Questions about the matrix below.
1) Give the largest entry in the first column.
2) Give the entry just right of 157.
3) Give the second smallest entry.
4) Give the last entry, reading row by row.
5) Give the 3rd entry on the diagonal from the top-right corner.
6) Give the first entry of the largest entry's row.
7) Give the largest entry in the first row.
138  135  137  152
110  116  139  143
151  116  121  133
116  117  143  143
112  124  117  108
129  157  133  129
1) 151
2) 133
3) 110
4) 129
5) 116
6) 129
7) 152

X =
[[139 120 125 152 120]
 [137 120 119 149 122]
 [130 123 123 137 128]
 [134 121 119 144 126]
 [138 120 121 151 121]
 [136 121 118 147 123]
 [130 124 123 135 129]
 [130 124 123 136 128]
 [132 122 120 141 127]
 [131 122 121 139 128]
 [131 123 122 138 128]
 [132 122 121 140 128]
 [130 123 122 137 128]
 [133 122 120 142 127]
 [135 121 118 145 125]]
Rows and columns are numbered from 0.
The entry in row 0 and column 2: 125
The entry at row 0, column 1: 120
Read off the entry in row 2 and column 0.
Answer: 130
Read off the entry at row 1, column 0.
Answer: 137
Read off the entry directly below the centre entry.
Answer: 120
The bottom-left entry: 135
The entry in row 2 and column 2 -> 123
Read off the entry just right of the largest entry.
Answer: 120
Read off the entry in row 0 and column 0.
Answer: 139
Read off the entry just left of 129.
Answer: 135
Read off the bottom entry of the column that holds the largest entry.
Answer: 145
The entry just left of the centre entry: 124
The entry in row 1 and column 2 -> 119
The entry directly below the largest entry: 149
The entry directly above 145: 142

B = [[148, 155, 110, 144, 122, 144, 130, 101, 155, 104, 114], [134, 122, 134, 130, 128, 104, 134, 104, 124, 125, 135], [102, 110, 109, 151, 152, 123, 107, 116, 137, 133, 120], [104, 128, 118, 122, 104, 131, 123, 119, 132, 114, 123], [110, 138, 109, 152, 110, 141, 147, 152, 135, 118, 145], [130, 141, 120, 124, 125, 127, 140, 135, 131, 106, 149], [131, 108, 129, 139, 155, 127, 121, 108, 106, 104, 137], [143, 134, 144, 113, 122, 148, 149, 135, 103, 151, 155], [144, 144, 142, 144, 103, 118, 116, 142, 118, 138, 137], [145, 127, 126, 127, 124, 132, 134, 155, 113, 149, 127]]
The second smallest entry -> 102
The 1st entry in reading order: 148
The second entry in reading order -> 155
Read off the entry just right of the smallest entry.
155

Questions about the grid below. Counting starts at 0.
1) Read off the entry directly below the largest entry.
2) Read off the entry directly below the centre entry.
3) Read off the bottom-left entry.
4) Read off the entry at row 1, column 0.
5) Read off the entry in the top-left corner.
6) Read off the entry in the top-right corner.
7) Read off the entry at row 0, column 2.
[[139 126 126 126 155 137 127 151 130]
 [118 129 127 126 104 118 133 103 131]
 [104 115 104 129 128 109 119 103 126]]
1) 104
2) 128
3) 104
4) 118
5) 139
6) 130
7) 126

Questions about the matrix below. Indices start at 0.
1) What is the entry in row 1 and column 1?
2) What is the top entry of the column that holds the largest entry?
3) What is the top-left entry?
4) What is the entry just left of the largest entry?
5) What is the entry directly above the largest entry?
6) What is the entry in row 0 and column 2?
7) What is the entry at row 1, column 2?
8) What is the entry just left of the smallest entry?
[[120 134 130 119 120 124 136 132 136 120 133 131]
 [128 124 127 129 127 128 127 125 122 128 124 127]
 [125 123 126 127 126 128 130 124 119 123 125 129]
 [130 126 127 129 129 129 126 125 124 131 126 128]
 [127 135 129 125 129 127 128 132 138 129 132 128]
 [132 142 132 126 132 126 129 141 154 136 137 128]
 [128 135 131 124 128 127 129 134 140 127 132 128]
 [130 130 129 128 128 127 128 129 132 129 128 127]
 [127 127 127 128 126 127 128 127 127 128 127 130]
 [123 121 126 126 123 130 131 121 112 121 124 129]
 [125 130 130 125 125 127 131 130 133 125 129 130]
 [116 130 128 117 118 122 140 128 128 113 131 133]]
1) 124
2) 136
3) 120
4) 141
5) 138
6) 130
7) 127
8) 121

M = 127,126,152,150,141,115,134
The fourth-last entry?
A: 150
The last entry: 134
The 3rd entry from the left?
A: 152
